The rows below come in pairs that one turn or mirror swaps. Which row does each named row swap with?
mazo: [-93, 76, -16, 56, -90, 72, -289, 11, -92, 157, 243, -3, 115, -105, 343, -252, -151, 74, -164, 385]
fogu: [93, 371, 45, -50, -101, -4, -96, 141, 100, -128, 108, -44, -109, -208, 66, -336, -36, -113, -221, 328]
bipu: [161, 349, 25, -38, -85, 4, -78, 92, 56, -84, 116, -7, -135, -164, 118, -367, -14, -167, -156, 378]
puli: [-71, 29, 32, -64, -72, 174, -291, 90, -67, -62, -44, 1, 240, -323, 232, -214, -213, -132, -346, 199]
veko: [-15, 9, 87, 35, 71, 75, -442, -62, 75, -44, 190, -109, -50, -180, 280, -57, 65, -176, -278, 396]
geko: [164, -143, -37, -63, -33, 104, -212, 57, 87, -120, 100, 18, 151, -52, -41, -491, -65, 82, -304, 227]
soz: [69, 26, 125, -26, -195, -20, -282, -6, -182, -167, 113, -109, 152, -133, -223, -9, -4, -92, -138, 181]
turid: [-87, -24, 69, -25, -146, -24, -223, -76, -159, -144, 124, -91, 189, -130, -135, -6, -23, -111, -60, 95]
nuze: [74, -3, 347, 86, -149, 271, -47, -155, -80, -88, 88, -71, -83, -91, 129, -122, 112, -85, -51, 116]
zin: [24, 38, 124, 20, -84, -34, -199, 19, -136, -157, 83, -152, 116, -105, -189, 103, 14, -112, -169, 208]
mamor: [185, -127, 29, -23, -46, 113, -139, 7, 77, -185, 151, -38, 193, -71, 16, -489, -111, 107, -322, 245]
bik: [36, -161, 141, 139, -35, -15, -288, -144, -44, 70, -37, -165, -7, -126, 281, -435, -48, 5, -290, 252]
Zam: [179, -118, -29, -47, -76, 101, -171, 29, -26, -275, 83, -58, 109, -95, -21, -489, -96, 81, -254, 224]
lufe: [128, 250, 242, 1, -96, -62, -345, -119, -93, 103, 222, 14, 207, -211, 163, -258, -56, -101, 14, 268]
Lom: [-1, -16, 67, -20, -63, 9, -223, -57, -164, -167, 126, -123, 111, -133, -243, 22, -42, -119, -169, 220]
pabik: [143, 363, 60, -26, -123, -58, -65, 92, 81, -71, 98, -64, -112, -181, 48, -309, -45, -115, -225, 406]
dezet: [-174, 33, 125, 132, -48, -64, -159, -104, -31, -85, 241, -14, 118, -312, 117, -104, -41, -214, -156, 482]
fizom: [5, 42, 36, 99, 190, 170, -155, -45, 52, 139, -171, -10, 134, -180, 151, -218, -33, -121, -312, 356]
vob: [43, 67, 363, 72, -286, 232, -78, -160, -48, -142, 127, -215, -24, -85, 113, -245, 54, -13, -68, 176]
Det: [66, 98, 395, 32, -147, 225, -31, -122, -76, -146, 185, -115, -47, -196, 147, -211, 77, -140, 9, 262]
gaton: [218, 73, 206, -54, 47, 173, -188, 84, 43, 201, 53, 51, 98, -228, 258, -58, 106, -9, -244, 247]
Bak: [72, 371, 95, -40, -157, -13, -99, 74, 59, -120, 91, -1, -164, -166, 78, -341, -61, -147, -244, 358]
kinol: [228, -89, -32, -42, -43, 121, -154, 42, 14, -172, 119, -31, 158, -64, 22, -498, -98, 106, -316, 227]
vebef: [221, -139, 36, -7, -62, 140, -177, 39, 44, -187, 171, -23, 140, -72, 8, -500, -114, 79, -290, 230]
dozef: [43, -24, 100, -6, -83, -50, -175, -42, -127, -244, 99, -121, 154, -188, -156, 63, -55, -145, -206, 191]
gibiv: [61, 22, 372, 91, -273, 248, -118, -184, -38, -166, 117, -117, 100, -116, 178, -232, 82, -44, -24, 146]
bapu: [163, -31, 199, 13, -58, 162, -258, -156, 22, 119, 45, -162, -53, -31, 133, 59, -13, 69, -244, 408]
fiz: [-19, 27, 191, 146, -34, -34, -276, 180, 164, 115, 91, 57, 78, -296, 88, -297, -42, -237, -101, 212]
Susi: [-161, 112, 107, -149, 48, 33, -182, 17, -107, -24, 90, -33, 25, -89, 158, -168, -201, -245, -304, 479]
seb: [133, 382, 64, -45, -111, -22, -112, 110, 78, -104, 75, -60, -114, -201, 13, -326, -47, -164, -177, 377]
tus: [-42, 158, -61, 101, -110, -81, -327, -214, -9, -53, 168, 6, 75, -28, 17, -134, 186, 42, -167, 341]
zopet: [2, 308, 83, -127, -56, 255, -125, -91, 84, 183, 45, -37, 56, -16, 188, -252, 67, 21, -247, 228]
Moti: [209, -157, -18, -56, -25, 75, -148, 14, 41, -211, 86, -76, 142, -37, 31, -466, -135, 84, -262, 200]
silan: [98, 52, 398, 59, -189, 201, -62, -215, -88, -117, 155, -139, 18, -143, 154, -202, 110, -38, -46, 136]
pimib: [-76, 192, 12, 63, 13, 106, -297, 35, -68, 139, 240, -107, 364, -43, 107, -302, 84, -75, -173, 150]
dil: [21, 273, 54, 301, -64, -5, -86, 73, 32, 90, -23, 50, -8, -32, 198, -195, -9, -52, -144, 320]
gule: [30, 172, 87, 117, 117, 181, -287, 15, -159, 34, 48, -266, -110, -87, 253, -261, -70, 66, -203, 246]
Kenes: [106, -21, -162, 44, 32, -14, -185, 20, 56, 30, 227, 9, 202, -137, 243, -132, -16, -52, -320, 112]
Lole: [110, 19, 388, 105, -157, 259, -74, -80, 5, -196, 134, -157, 6, -115, 122, -221, 104, -126, -1, 159]
Biki: [127, -56, 5, -115, 60, 173, -215, 63, -4, 156, -69, -89, -7, 76, 145, -391, 58, 8, -121, 331]
Zepa: [33, -29, 36, -16, 10, 143, -169, -18, -7, -43, 9, 176, 327, 2, 137, -225, -169, 135, -153, 323]
sim: [-45, 119, -54, 20, -19, -2, -337, 60, 25, -46, 168, 217, 65, -170, 233, -324, 30, -264, -249, 309]
Zuv: [80, 316, 83, -34, -136, 33, -69, 133, 41, -198, 62, -41, -198, -210, 38, -350, -37, -131, -202, 335]
vomir: [-51, -20, 138, -29, -125, -39, -136, -1, -131, -123, 128, -145, 176, -135, -185, 45, -15, -141, -184, 147]
kupif: [77, -111, 51, -47, -168, 243, 68, -7, 117, -48, 4, -8, 142, 1, 227, -113, 107, -157, -166, 385]
bugoz: [67, 2, 344, 85, -276, 245, -60, -150, -3, -117, 118, -148, -28, -184, 174, -265, 72, -102, 5, 177]
nef: [7, -123, 101, 33, -134, -28, -220, -25, -153, -105, 97, -137, 179, -170, -249, -92, 11, -54, -183, 166]
bol: [-144, 93, 26, 134, -172, 109, -237, -189, 55, -61, 146, -137, 326, -120, 165, -162, -59, -304, -200, 282]
ges: [26, -169, 201, 65, -86, 170, -69, -181, -104, 137, -35, -208, 88, -86, 27, -291, 29, 50, -176, 461]
tora: [215, 51, 160, -59, 86, 204, -264, -27, -231, 164, 127, 0, 147, 4, 19, -373, -93, -48, -72, 354]
luva: [102, -108, 282, 110, 85, 178, -130, 159, 57, 167, 65, -58, 176, -8, -50, -174, -29, -157, -248, 201]
tivu: [5, -41, 8, -88, -183, 244, -320, -92, -62, 128, -37, -264, 202, -18, 179, -285, 37, -181, -270, 357]

fiz swaps with tora
veko swaps with tivu
gibiv swaps with zin
kupif swaps with tus
fizom swaps with mazo
turid swaps with nuze
Moti swaps with Bak
Kenes swaps with zopet
Lole swaps with soz
geko swaps with bipu

